In the data rows, the value 128 means zero.
The rows fall into hidden groups. There are 2 groups. Groups can overlap: rows of different groups may look alike.
The table:
[ 63  89 132 142 181 126 138 175 115 164  89 145 129 146 105]
[102  90 148 195 104 112  48 169 138 123  96 130 194  89 130]
[205 176 126  66  27 126 151  83 159  88 140  66 140 116 176]
[169 145 143  89  78 142 130 124 129 110 139  99 133 126 152]
[139 132 151  92 118 146 132 143 107 129 139 122 113 141 132]
[  0  81  60 248 225  47 138 122 165 172  45 177 146 119  74]
[149 114 162  90 105 153 107 170 114 121 127 120 144 142 147]
[235 195 115 139   0 137 124  42 176  67 163  45 162  50 174]
[125 132 147  74 132 143 143 145  99 130 137 135  97 162 128]
[  7  95  92 217 186  70 125 131 140 159  65 159 137 115  83]
[148 101 170  71 104 153 101 193 115 121 116 122 155 157 156]
[166 170 128  68  77 128 167  92 129 114 146  93 102 135 146]
[ 95 112 144 131 161 144 120 156  97 140 128 149 110 141 109]
[148 120 156 129 106 153  97 152 117 118 136 118 146 114 137]
[180 148 142 115  69 147 115 116 136 101 144  92 146 103 153]
[101 116 148 130 156 145 118 154  94 140 134 148 108 138 109]
[ 95 108 134 109 179 162 122 160  97 112 126 168 104 172 119]
[ 90 113 134 136 169 147 118 150 100 126 127 158 108 146 109]
[ 53 104 126 213 139  82  82 138 128 148  96 147 151  92  96]
[119 107 166  79 143 152 121 183  92 141 127 141 116 165 128]
[ 44  82  43 242 255  59 160 107 173 197  92 208 129 138  73]
[154 171 126 124 100 138 152  80 118 120 163 104  94 104 122]
[181 186 119  90  61 127 166  65 139 105 157  81 105 110 147]
[104 110 147 106 165 159 122 165  92 127 131 156 105 161 117]
[ 99 110  74 223 252  73 142  93 148 196 147 200 108 123  75]
[ 40 104 112 189 173  94 121 137 124 153  91 155 126 120  91]
[160 151 140 100  91 142 136 114 122 116 146 104 119 121 140]
[139 111 164  62 113 147 121 180 109 127 120 125 133 165 148]
[ 69  91 137 153 166 121 120 172 117 159  93 143 138 133 107]
[189 173 127  84  51 131 150  85 145  98 147  78 127 113 159]
[130 151 129  86 126 142 144 112 106 106 149 137  87 154 128]
[124 112 162 102 139 155 115 170  95 137 135 137 118 146 124]
[133  95 174  42 117 149 114 208 106 131 108 132 142 184 155]
[ 97 109 140 123 171 157 122 159  97 128 128 156 108 153 113]
[125 106 111 137 230 154 140 141 114 145 151 188 100 168 107]
[ 67 106 122 155 177 129 122 148 111 134 108 159 116 141 103]
[125  85 173 134 128 157  70 200 108 128 117 137 166 129 135]
[236 212 105  86   0 119 163  28 181  69 157  37 140  80 183]
[154 143 144  96  98 143 133 126 118 119 143 109 119 128 139]
[142 138 147  73 110 140 144 139 111 128 136 117 109 150 138]
[160 153 138  52  83 130 159 120 126 117 135 100 112 152 152]
[118 102 102 149 240 144 144 136 122 152 146 192 103 165 103]
[202 143 146  95  37 145 105 126 154  86 132  77 175 106 178]
[106  87 160 105 166 162 125 198 101 152 110 139 132 157 123]
[129 136 147  87 129 144 143 139 100 134 142 129  98 149 124]
[ 44  97 106 172 190 117 127 146 123 136  89 165 124 142  99]
[169 125 156  75  76 146 113 157 131 108 124 102 154 139 163]
[149 122 157  69 101 145 124 163 116 122 126 117 133 154 150]
[130 132 136 108 161 155 127 131  97 119 158 158  91 155 118]
[166 191 113 108  88 130 174  53 125 115 170  94  81 106 126]
[105 100 163  69 158 152 131 192  89 146 120 149 109 180 125]
[203 204 108 101  35 124 169  36 154  91 165  63 111  88 154]
[ 73 103 123 142 183 144 125 154 109 125 110 163 114 153 109]
[167 193 113  58  73 117 194  60 131 113 155  88  78 136 142]
[167 141 146  65  76 137 136 135 130 111 130  99 134 143 159]
[ 49  59 134 203 148  95  73 196 149 153  51 140 202 109 118]
[ 62  85 135 172 159 110 106 173 125 157  84 143 153 123 108]
[ 99 123 143 142 147 131 119 140  99 144 135 142 108 125 105]
[  0  62  85 204 216  72 153 169 156 182  21 155 157 138  89]
[112 120 150  90 151 153 123 159  90 124 138 154  99 165 122]
[ 21 102 101 209 177  77 120 129 132 156  79 158 131 113  85]
[167 148 142  79  79 139 137 123 129 111 138  98 128 132 152]
[239 255  72  56   0  93 231   0 186  73 176  21  85  85 174]
[ 27  99 102 197 182  90 123 136 130 150  81 160 129 123  90]
[ 70  79 141 194 136 104  68 178 134 143  82 142 181 104 116]
[193 125 157 122  53 158  79 148 146  90 131  89 187  97 171]
[102  88 158 100 170 161 133 197 100 155 109 140 127 161 121]
[101 111 147 123 163 153 121 160  95 136 131 150 108 147 112]
[157 124 156 121 100 156 100 150 118 115 139 113 146 116 142]
[170 114 104 139 255 154 148 122 117 165 192 205  86 169 103]
[101  94  79 178 255 118 153 126 141 170 133 203 110 161  93]
[162 183 106 143 114 116 170  49 131 139 174 107  85  93 112]
[107 116 136 129 175 155 119 147  97 125 141 163 102 150 111]
[ 85  93 134 101 189 163 135 180 103 125 107 163 113 180 121]
[142  80 183 119 121 172  62 214 106 122 119 134 174 134 146]
[ 73  99 139 192 135 102  77 155 123 142 101 144 156 102 107]
[ 54 114 108 200 175  87 116 119 124 155 110 162 119 112  86]
[  0  65  96 200 205  69 152 172 152 194  27 147 157 131  88]
[ 99  97 152 108 171 156 135 183  98 154 116 142 117 156 116]
[160 155 137 109  93 142 137 107 122 116 151 103 115 115 136]
[153 172 126  76  96 129 173  88 119 122 152 103  86 136 133]
[ 82 114 138 152 157 124 117 146 103 148 122 148 114 128 101]
[ 66  64 142 169 157 118  92 202 135 154  66 139 182 127 121]
[157 180 120  81  91 127 175  75 122 116 157 101  83 131 133]
[108 112 154 116 158 155 122 164  91 142 135 146 108 146 113]
[137 146 142  96 120 142 146 122 105 131 148 120  97 136 124]
[ 68  84  74 182 255 114 154 137 146 161 102 198 121 164  95]
[112 119 151 117 156 158 115 155  88 129 144 151 102 146 113]
[122 131 147 114 143 153 126 139  94 130 148 140  99 138 116]
[ 95  94 148 108 177 159 137 184 100 149 111 146 118 161 117]
[ 55  98 125 163 174 111 129 156 118 159  93 149 126 132  99]
[113  85 165 124 146 157  95 199 107 140 110 138 152 141 129]
[230 146 146  46   0 134 110 132 179  68 114  54 200 124 213]
[ 96 115 128 146 178 140 119 140 104 133 135 164 106 142 105]
[  0  69  57 255 211  15 141 132 176 191   2 160 166 103  67]
[112  64 170 150 128 148  56 219 124 130  90 135 197 125 141]
[169 160 134  92  78 137 144 103 130 110 147  95 119 120 146]
[ 38  81 121 170 182 101 134 172 130 173  67 145 145 133  99]
[230 156 139  76   0 137 110 111 176  69 127  54 191 102 201]
[ 47  83  55 223 255  76 156 118 163 184  93 202 128 145  80]
[159 168 129  99  93 135 157  89 121 119 156 101  98 119 132]
[113 125 145 118 154 158 114 145  90 118 147 155  98 147 114]
[104 120 144 131 157 150 113 147  92 127 141 154 103 140 109]
[148 150 124 132 152 141 143  99 110 135 171 141  89 125 111]
[ 23  93 108 198 178  78 129 145 133 172  71 149 137 117  87]
[133 118 159 117 131 157 110 159 100 131 140 131 124 131 125]
[ 60  90 133 190 149  99  91 163 128 152  86 144 158 110 105]
[ 60 114 127 179 157 100 115 135 113 155 110 149 120 114  93]
[125 130 150  97 136 148 136 144  96 137 143 132 100 145 120]
[255 202 113  78   0 122 131  44 211  41 141  13 196  68 221]
[153 146 142 109 103 146 132 120 116 120 148 111 116 120 133]
[138 130 126 140 183 144 129 120 105 143 169 166  93 139 105]
Some new rows, each followed by its group:
[102 126 141 140 150 139 116 136  97 132 140 148 104 130 107] A
[176 210 101  51  59 111 206  35 140 102 160  81  71 135 147] B
[145 147 142  98 111 142 142 121 111 126 147 115 105 131 129] B
[153 139 147 110 103 148 124 130 116 120 144 112 124 122 136] B
[170 198 110  60  69 116 197  52 134 112 158  85  76 132 142] B
[130  87 178  89 130 162  89 210 100 131 117 138 151 157 142] B
[ 76 102 127 139 181 144 126 158 108 130 110 160 115 152 109] A
[166 113 164  87  83 153  97 173 127 109 122 108 164 136 162] B
[168 132 152  51  73 138 131 151 132 110 122 100 143 153 167] B
[169 156 137  72  75 134 149 112 131 111 140  95 120 134 152] B
[217 180 124  91  16 131 138  73 166  79 146  58 152  93 178] B
[107 114 140 174 114 116  85 141 127 129 117 128 154  98 120] A
[ 65 106  88 208 216  84 132 114 138 170 116 181 118 124  83] A
[102 116 138 128 168 156 117 149  95 122 137 159 103 148 111] A
[211 187 119  62  18 122 161  69 164  85 144  59 136 113 178] B
[222 192 117  50   1 117 164  64 173  78 140  49 143 114 189] B
[187 179 123  92  54 131 154  75 143 100 152  79 119 108 154] B
[132 121  97 188 234 104 135 101 127 181 173 194  96 131  86] A
[218 105 170 105  20 162  50 180 165  71 111  76 234 101 202] B
[139 154 134  49 108 130 167 119 112 122 138 118  89 167 139] B
[113 104 161 107 155 158 120 178  92 145 130 142 117 150 119] B
[187 192 115  83  53 124 172  57 144 101 157  75 104 110 151] B
[ 34  84  70 208 245  88 147 131 153 165  80 188 130 145  87] A
[226 187  96 113 158 140 193  40 135 147 219 130  66 123 120] B
[ 88 107  97 183 219 108 134 122 129 162 131 183 111 138  91] A
[139 155 134 121 122 145 142 103 106 124 159 121  92 119 117] A
[177 124 157 111  73 155  93 151 134 102 132 100 167 113 160] B
[179 144 144  99  67 145 118 124 137 102 138  92 147 115 158] B
[ 81 110 141 165 147 116 103 149 109 147 117 145 128 117 103] A
[  0  51  24 255 255  42 164 137 192 176   0 195 162 146  75] A
[165 106 167 129  89 163  72 174 125 107 128 112 177 111 154] A
[ 94 106 136 110 178 162 124 164  97 118 123 164 106 169 118] B
[153 148 129 159  76 124 105 100 142 108 137  99 149  82 137] A
[  0  58  28 255 241  10 148 127 193 179   0 178 171 115  65] A
[ 53 114 123 193 154  89 109 129 118 156 105 149 124 106  89] A
[172  95 175  69  72 156  80 202 133 103 106 107 190 148 179] B
[124 102 168  82 136 155 112 189  96 137 125 138 127 161 133] B
[ 96  96 147 107 177 161 135 182  99 145 114 148 116 163 117] B
[ 66  92 134 141 178 127 136 172 113 163  93 145 127 144 105] A
[ 92 112 143 137 160 137 120 154  99 144 126 148 112 137 106] A
[143 141 145  75 109 139 146 133 111 127 139 116 107 148 136] B
[193 196 113  54  39 116 185  58 151  98 150  68 105 125 163] B
[231 224  97  41   0 104 198  18 180  75 153  35 117 108 186] B
[ 88 100 147 151 150 128 104 166 109 147 112 143 135 126 111] A
[120  88 172  96 145 162 102 205  98 139 116 140 142 157 133] B
[129 126 147 137 119 141 108 139 112 128 136 125 129 115 124] A
[255 173 131  74   0 131 105  87 207  43 126  23 220  81 228] B
[129 134 148  41 121 134 158 149 104 133 129 127  95 179 138] B
[131 150 131 102 128 145 139 112 104 112 152 135  90 142 123] B
[156 174 125  49  87 122 185  90 123 121 146  99  84 152 142] B
[110 116 152 109 157 157 117 160  89 129 140 153 102 153 115] B
[144 158 134  66 105 131 167 109 113 126 145 112  89 150 134] B
[112 117 139  99 172 159 117 153  91 112 144 172  95 174 120] B
[169 128 123 129 213 158 137 120 104 150 193 183  84 154 107] A
[145 151 126 101 143 147 145 106 107 117 164 143  85 147 122] B
[161 126 155  46  81 139 130 161 127 114 119 106 141 161 164] B
[105  99 160  89 163 155 132 188  92 152 119 144 114 166 121] B
[132 154 127 148 106 124 131  95 122 125 146 113 113  99 118] A
[214 196  97 108 131 133 195  33 136 136 207 114  68 116 124] B
[233 172 129  69   0 129 129  88 180  68 133  48 177 101 200] B
[ 74 104 108 167 201 123 129 138 121 144 115 172 114 144  99] A
[ 20  90  38 255 255  20 149  88 180 211  84 201 135 108  59] A
[114 155 114 165 130 106 140  82 122 142 147 127  99  99 102] A
[130 122 149 138 118 142 104 144 113 127 134 125 134 115 125] A
[  0  89  80 228 197  63 128 130 149 158  51 165 142 117  81] A
[113 120 115 169 200 120 125 119 114 157 155 177 101 133  94] A
[127 142 138 111 135 149 133 122 100 119 152 137  94 138 119] B
[255 198 117  62   0 121 110  52 243  13 125   0 245  60 255] B
[ 76  97 106 152 213 138 136 149 121 137 111 176 115 159 105] A
[128 139 142  69 126 140 148 136 102 125 138 132  94 164 131] B
[192 152 140 118  53 146 111 109 145  93 144  83 156  94 161] B
[ 84  97 141 125 175 145 133 173 105 150 108 148 119 152 111] A
